In the rows, 128 means zero.
Each named move below is a turn or a mirror, shown by a few rows before and after it. Which moves, in which order, take the first row of each later pair to the second? The first pair is answered.
fadip (before |-> after):
[158 171 101 163 104 148 127 167 116 140 131 139 134  85 129 154 111 131
 168] |-> [166 173 100 156 108 153 128 172 120 136 132 133 136  90 134 153 106 132
 169]
[ 84 124 157 177 149 121 148 138 122 117 137 178 136 120 164 148 108  79
 178] |-> [129 150 152 134 169 121 153 140 132  93 139 150 157 146 164 167  82  80
 175]
[173 158 120 122 119 134 140 137 111 104 130 122 145 137 124 143 107 133
 144] |-> [129 124 125 168  99 132 122 135  96 130 125 157 121 103 124 123 135 138
 150]
[114  87 124  86 158 103 104 135 126 147 134 129 140 154 135 124 143 150
 100] |-> [108  86 126  90 151 103 100 129 121 147 134 135 136 156 133 121 145 151
 103]
magu (before |-> after):
[134 124 144 139  87 119 178  98 113 131 107  93  79  87 105 158 184  86
  96] |-> [ 76 131 165 175  77 125 154 128 100 115 112 145  86  81 129 134 150  74
 158]
[131 139 129  75 148 128  97 132 117 108 142 104 129 152 120 162 154 111
 119] |-> [153 175 124 121 110 152 120 137 118 120 174 111 111 107 148 147 133 124
 124]
[146 118 110  90 126 119 131 130 112 135 132 141 122 115 156 127 135 129
 111] |-> [131 124 119 101 119 126 130 137 110 132 136 152 122 108 166 120 123 124
 131]
[161 163 120 195  62 162 157 133 113 168 162 132 100  68 172 101 126 169
 103] |-> [ 26  78 157 117 150 111  78 153 116 120  99 184 140 165 119 118 139 111
 169]
Dar (before |-> after):
[151 122 126 128 132 124 136 129 132 138 131 109 121 125 131 135 127 130
 104] |-> [149 131 135 118 136 125 132 142 131 129 135 115 137 139 140 133 109 127
 117]
[157 143 128 150 116 123 128 107 136  90 124  86 119 137 100 133 123 123
 140] |-> [148 147 136 141 122 124 123 122 132  80 131  96 132 153 111 132 102 123
 157]
[141 157 139 119 129 146 136 127 127  87 174  91 119 136 199  98 109  97
 155] |-> [ 91 131 147 128 124 142 114 133 119  93 166 121 116 135 198  87 120  93
 175]
rasaz (before |-> after):
[143 157 138 188  95 192 134 116  93 127 161 136 120  88 124 129 122 141
 146] |-> [135 161 147 183 103 194 131 122 100 110 152 134 128  95 120 131 112 128
 163]
[141 135 126 104 134 112 118 108 133 129 129 111 122 176 135 130 108 131
 141] |-> [142 130 123 105 128 113 115 105 128 143 135 105 121 169 138 130 117 142
 121]
[149 111  96 122  96 138 147  91 123 197 164 121 133 107 168 106 148 175
  59] |-> [ 99 162 152 101 149 140 139 137 138  91 121 150 175 164 142 131  62  84
 195]
lurab (before |-> after):
[160 149 132  13 185 109 119 150 148  93 148  93 206 214 161 144  59 154
 120] |-> [148 152 139  22 193 110 117 157 153  79 136 100 205 213 153 151  56 134
 142]
[139 118 129 101 116 124 150 117 153 136 133 102  97 128 139 122 128 160
 105] |-> [114 106 136  89 128 114 140 118 147 137 125 107 100 141 130 124 132 155
 105]
[140 117 107  48 139  73 141 165 122 137  97 101 147 178 110 156 150 144
  75] |-> [115 118 119  57 150  71 133 177 126 117  75 119 150 185  91 160 144 112
 110]
Then:
Each pair is two moves apart.
[119 112 139  96 110 141 136 127 118 162 162 127  96  69 143 113 196 163
  48] |-> [ 53 119 179 104 145 129 124 153 128  92 112 168 108  96  95 136 165  68
 158] | rasaz Dar
[ 82  78 144  95 169  90 112 123 118 133  93 161 126 171  76 161 162 100
 128] |-> [117  95 135  83 177  98 126 115 126 130  92 134 128 178  67 178 162 102
 109] | fadip Dar
[ 93 141 142 170 122 132 137 166 150 119 113 173 147 121 147 157  99 128
 137] |-> [148 151 131 133 139 132 154 155 166 108 108 134 164 136 136 180  92 128
 112] | Dar fadip
[130 121 118 168 116 128 147 115 125 134 106 133 100  91 104 134 164 113
 127] |-> [119 124 127 176 115 130 143 124 123 129 107 141 104  92 110 129 152 108
 142] | magu lurab
[113 137 128 155  81 131 145 114 116 156 122 152 117  88 120 120 145 142
 122] |-> [162 164 125 127  85 142 163 109 133 143 131 120 130  98 121 133 126 146
 106] | Dar fadip
[115  67 110 157 112 124  95 102 136 172 133 162  88 122 124 137 171 156
  80] |-> [163  96 115  69 166 109 104 105 156 120 121 118 136 186 111 172 130 138
  85] | fadip lurab
[100 120 141 163 136 117 115 122 140 120  97 153  99 110 108 131 140  92
 167] |-> [129 144 136 186 118 131 139 118 139 130 111 143  90  86 123 127 140 105
 147] | magu magu
[133 156 116 103 130 128 113 112 137 153 156 125 152 168 133 138 123 112
 148] |-> [117 133 108 113 120 120 103 113 128 174 157 129 144 157 139 131 145 122
 131] | Dar rasaz
[128 101 103 127 113 147  99 144  82 178 145 131 136 161 180 126 174 158
  79] |-> [104 117 112 144 107 150  93 162  76 164 158 156 141 161 198 116 147 149
 117] | Dar magu
[113 116 125  85 158 131  99 126 130 139 145 134 176 174 153 107 122 166
 101] |-> [ 72  83 132 109 157 120  93 121 124 140 118 158 153 160 121 113 156 137
 122] | lurab Dar
[ 88 107 138 133 149 119 127 107 123 108  92 117 112 133  97 154 149 112
 141] |-> [154 144 121 150 124 140 162  99 125 120 119  89  98 104 112 148 145 136
 111] | magu fadip
[133 119 124 100 144 104 116 137 123 110 137 128 140 152 138 140 120 127
 150] |-> [141 130 119 115 136 111 122 139 121 116 147 130 142 144 161 133 108 134
 146] | magu Dar
[119 149 134 123 132 128 129 156 121 113 141 143 151 139 161 122  88 133
 154] |-> [129 129 128  87 154 109 127 139 132 110 113 116 157 164 127 146 114 116
 132] | magu lurab
[144 171 135 112 129 139 109 123 120 126 146 134 135 153 167 113 105 150
 132] |-> [136 128 126  84 154 118 103 105 124 140 120 123 135 161 138 124 153 144
 103] | Dar magu
[125 109 132 114 152 125 122 133 131 113 107 125 139 147 109 149 132 107
 139] |-> [155 152 129 129 123 144 139 141 131 113 138 115 137 125 140 138  98 123
 140] | magu Dar
[183 177 127 132 127 138 154 131 129 113 146  95 135 121 131 139 101 123
 129] |-> [ 85  96 135 136 148 112 110 124 122 131  98 141 119 137  94 132 160 104
 138] | fadip magu
[172 125 127 198  81 172 117  93 155 139 103 145  70 103  68 145 158 113
 101] |-> [133 140 145 218  77 173 107 113 145 123 108 179  78 102  83 129 133 100
 148] | magu lurab
[ 74  85 124 172  97 128 116 119 113 182 117 182  98  97 118 112 172 136
 146] |-> [164 192 141 119 111 157 151 150 134 114 153 131 158 134 164 131  59 138
 172] | fadip magu
[174 153  95 165 109 151 167 124 148 134 111 137 114  88 123 137 151  98
 131] |-> [126 138 115 140 141 137 142 138 146 106  85 157 131 126 105 144 137  66
 178] | rasaz magu
[ 72  57 139 127 138  87  98 130 108 133 112 151 102 130 118 129 177 158
 114] |-> [145  97 137  58 164  88 123 131 126 103 125  97 137 172 126 153 138 162
  86] | fadip rasaz
[157 124 101 118  91 131 123 126 101 142 165 134 124 131 164 112 141 189
  75] |-> [ 89  76 111  80 130  99  85 133 102 122 124 155 140 169 130 121 160 153
 113] | lurab lurab
[ 99 121 134 141 149  99 114 115 155  92  92 143 122 128  79 147 160  80
 176] |-> [149 127 109 180 102 117 141  90 150 147 126 119  95  67 106 130 185 129
 117] | lurab rasaz
[155  97  93  94 150 121 116 103 112 123 135 113 138 156 112 147 151 111
 108] |-> [138 112  92 164 103 139 127 109  97 148 157 141 110 104 139 120 146 125
 118] | fadip magu
[153 141 128 172 150 164 143 113 159 115 104 129 126 132  82 116  80 109
 172] |-> [154 113 111 191 128 162 140  92 149 162 117 134 104 104  94  98 121 146
 122] | fadip rasaz
[ 98  91 123 130 153 117 103 130 134 135 105 134 135 141 107 126 163 130
 121] |-> [170 156 115 160 114 151 145 131 131 134 141 112 128 114 142 121 125 155
 115] | fadip magu
[154 115 124  93 123  60 134  87 136 128 102  89 129 138  76 141 132 111
 123] |-> [167 119 114 114 111  64 145  81 137 135 107  88 116 117  81 139 136 121
 115] | fadip Dar
[119  68 128 113 148  90 119 130 129 163 102 114 105 149  95 131 185 137
  92] |-> [130  99 128 159 105 115 133 138 114 185 148 131  91 106 146  99 165 173
  85] | magu lurab
[214 106 104 191  93 143 165 111 116 157 161 104 103 118 158  99 120 156
  68] |-> [184  40 102 112 156 102 138  99 125 145 111  92 127 185 101 130 162 129
  52] | magu magu
[ 70 101 132 103 129 118  84 158 120 144 144 162 156 148 159 111 127 143
 125] |-> [ 59  83 131 130 124 109  94 140 120 142 115 165 131 128 121 120 156 117
 132] | Dar lurab
[121 167 148 165 129 138 143 136 136  98 120 143 115  99 111 127 112  88
 177] |-> [153 149 137 133 152 131 150 120 146  94  99 111 116 116  83 153 136  84
 149] | magu lurab
[145 112 124 151 108 114 139 119 148 158  85 104  58  99  79 152 196 102
  96] |-> [201 196 141 109 128 134 158 148 159  96 108  77 113 143 117 166 100  97
 139] | magu fadip
[194 141 109 120 129 127 150 119 108 140 127  70 151 140 103 133 144 160
  45] |-> [108  81 115 160 121 112 119 116  92 175 106 121 125 121  87 113 191 151
  59] | fadip lurab
[124 132 132 156 122 132 135 136 120 129 135 149 131 115 127 128 126 116
 157] |-> [131 106 117 124 140 121 127 119 120 140 122 129 134 132 103 138 156 124
 119] | magu rasaz
[120 109 122  70 171 103 110  93 130 121 109 107 146 160 104 137 133 122
 103] |-> [185 172 115 141 121 142 156  86 134 126 141  93 117 100 128 130 105 130
 102] | lurab magu
[ 97  99 136 129 106 124 117 128 116 145 149 146 121 124 158  96 124 155
 117] |-> [156 123 127  95 123 124 137 119 130 134 152 103 133 135 149 117 117 156
  94] | Dar fadip
[180 133 131 110 134 129 134 104 144 139 136  97 127 135 124 127 142 129
  89] |-> [142 110 140  94 158 116 115 113 147 131 116 108 135 157 107 132 156 105
 109] | lurab lurab
[ 48  77 140 117 131  87  92 164 129 131 117 192 143 130 116  91 165 143
 157] |-> [ 71  87 145 121 143  85 117 156 148 103  85 172 127 126  65 120 169  94
 183] | Dar rasaz
[126  89 110 143 119 116 122 112 123 174 119 131 103 100 110 112 179 149
  84] |-> [119 158 148 161 134 135 140 147 134  95 108 144 121 111 103 130 108  85
 187] | rasaz lurab
[115  72 122  79 152 125  82 125 111 135 153 157 159 132 188 125 140 180
  88] |-> [136  78 110  66 160 124  89 113 118 135 152 140 164 135 180 136 144 181
  69] | Dar fadip
[ 88 102 129 143 143 150 123 113 121 192 137 147 127 158 123 118 146 136
  71] |-> [106 102 125 141 147 151 138 100 127 186 121 132 116 151  98 132 163 126
  67] | lurab Dar
[183 133 142 116 130 144 128  77 116 140 144  63 132 150 150 113 113 138
  89] |-> [167 119 142 160 109 146 129  70 109 156 149  80 113 120 149 100 133 145
  90] | fadip Dar
[115 117 122 102 131 116 109 129 148 133 139 119 152 147 152 134 127 140
 109] |-> [102 120 127 117 128 121 106 137 143 126 142 133 152 145 162 124 115 134
 124] | magu magu
[169 120 119  77 138 133 127 108 133 156 132  83 157 166 147 155 119 154
  55] |-> [166 166 133 157  88 164 140 129 120 153 167 118 137 113 190 127  78 159
 100] | lurab magu
[126 116 127  69 150 110 114 130 138 114 123 109 168 183 132 137 102 129
 117] |-> [120 102 123  70 141 108 104 128 129 134 132 112 168 178 147 123 114 152
  96] | rasaz Dar
[115 139 129 167 137 133 141 138 119  95  85 149 120 112  89 144 119  87
 181] |-> [165 127 102 140 141 129 155 105 128 122  87 104 109 106  70 155 156 110
 115] | magu rasaz
[147 101 114 128 125 141 120  91 162 137 121 104 139 110 104 119 123 134
  86] |-> [158 136 127 138 124 149 134 102 170 109 121 104 147 104 105 124  88 111
 126] | rasaz magu
[102 106 134 178  91 149 116 142 125 134 146 154 108 110 117 114 122 158
 164] |-> [191 140 120 123 115 150 147 131 143 114 148  89 132 134 110 145 106 162
 131] | Dar fadip
[111 111 104 132 137 140 137  97  99 171 106 117 101 102 113 140 166 164
  98] |-> [ 80 157 132 153 134 156 130 134  92 137 130 153 125 108 155 121  98 152
 169] | Dar magu
[ 84  89 139 136 125 114  89 123 102 156 138 170 135 122 140  99 149 159
 113] |-> [161 158 139 109 117 132 122 133 112 123 165 129 163 132 171 112  88 168
 113] | fadip magu
